In the rows, zero is written as 128.
Each path below is one point turned by a fixed rotation once a step. After each direction that follows a path, write how fast that rotation turns it, in degrees a step (0 if it stays still).
Each turn is a multiple of 5 degrees from 10 to 175, or 0.
Each row of a path follows its step; steps can be skipped.
path 1
step 0: [129 147 137 127 125 139 122 134 125 130 125 123 132 131 123 141 125 128
 131 122 128 145 134 125 132 143 133 120 133 135 132 129 136 125 127 142
 122 131 125 128 123 123 134 135 117 127 134 122 139 132]
step 1: [126 120 122 133 120 137 134 133 111 141 127 131 127 138 140 123 126 127
 130 125 123 131 126 135 120 124 120 122 129 125 133 139 124 120 123 132
 129 124 120 138 131 132 120 135 134 131 141 141 129 114]
step 2: [129 128 121 118 140 130 127 129 136 133 127 129 126 126 131 137 120 110
 130 120 137 136 115 122 126 119 136 130 117 144 126 127 127 137 125 131
 124 123 125 125 128 133 125 131 137 112 126 120 129 120]
step 4: [135 121 122 124 120 141 135 129 116 122 134 132 129 115 130 123 127 123
 119 122 136 127 138 129 119 130 129 123 117 130 139 135 125 129 124 139
 128 125 116 135 129 130 120 132 125 134 129 137 145 125]
step 7: [126 133 137 124 126 147 126 129 127 124 136 137 132 112 134 117 129 135
 121 126 132 125 138 127 130 134 119 129 132 130 133 140 136 129 130 138
 131 135 133 132 136 138 116 134 128 122 142 130 132 134]
step 8: [128 129 118 142 142 132 128 132 130 136 115 135 129 127 126 127 132 126
 128 130 117 130 128 122 128 124 134 117 124 128 143 122 134 122 124 123
 125 126 128 137 128 133 112 129 117 123 120 125 131 109]
step 9: [134 140 128 122 132 124 124 134 127 137 131 121 128 131 129 128 128 122
 151 118 121 131 122 127 121 132 119 130 129 124 134 136 137 132 120 131
 124 127 134 120 131 143 142 133 125 119 129 125 136 136]
step 11: [123 123 124 132 132 136 125 129 123 128 122 147 125 138 136 124 119 113
 126 124 117 137 126 130 118 129 127 130 122 142 139 116 134 133 130 127
 119 125 131 137 137 137 119 137 126 131 128 130 130 123]
step 12: [138 137 131 123 125 124 124 141 125 136 127 128 126 126 135 129 120 128
 143 121 128 131 113 118 130 125 137 112 133 123 131 125 126 142 111 137
 132 125 123 125 121 127 129 128 129 120 122 125 135 129]
step 18: [140 134 117 129 136 131 130 133 128 135 118 132 134 131 123 132 124 126
 149 124 130 139 123 120 128 125 116 134 117 132 123 129 119 124 133 130
 134 124 136 131 131 136 111 135 119 121 128 123 130 124]
step 19: [131 130 140 134 138 139 126 127 126 138 141 131 130 127 123 129 130 117
 129 126 127 129 127 129 124 125 133 123 136 129 139 132 139 123 119 143
 136 121 127 117 123 126 138 141 123 122 143 120 125 132]
Directions:
[130 129 126 130 130 125 130 127 124 127 130 126 131 125 129 126 128 127
 128 125 126 130 126 129 131 131 128 126 128 129 124 128 127 129 128 131
 128 129 131 127 127 127 132 130 125 127 128 128 126 129]	115
[131 129 128 129 129 129 128 123 129 124 127 128 131 124 127 128 132 131
 129 128 127 125 129 128 127 127 128 130 125 125 128 129 129 130 127 125
 129 126 128 128 128 127 125 129 128 128 129 125 128 129]	35
[126 126 129 128 128 128 124 128 126 125 127 126 130 130 127 126 128 128
 126 128 128 130 132 130 131 131 128 128 130 127 126 130 131 127 129 131
 127 126 126 131 126 129 126 126 130 128 129 127 131 130]	110
[129 129 129 127 127 126 126 128 129 128 128 125 132 128 127 129 128 126
 128 127 130 124 129 125 129 130 131 125 125 129 130 125 127 126 131 129
 130 128 126 130 130 127 129 128 128 128 128 126 130 125]	175
[128 129 126 127 131 128 129 130 131 131 127 128 129 127 129 129 130 131
 129 129 127 127 130 130 132 129 127 128 131 129 130 130 128 125 130 125
 127 129 129 131 128 130 130 129 125 125 131 129 129 129]	40
[126 128 131 129 128 127 128 128 127 131 127 128 128 131 131 125 127 130
 130 127 126 127 128 127 127 132 126 129 125 128 127 128 125 128 128 127
 130 130 130 128 133 131 127 128 132 129 130 126 127 131]	170
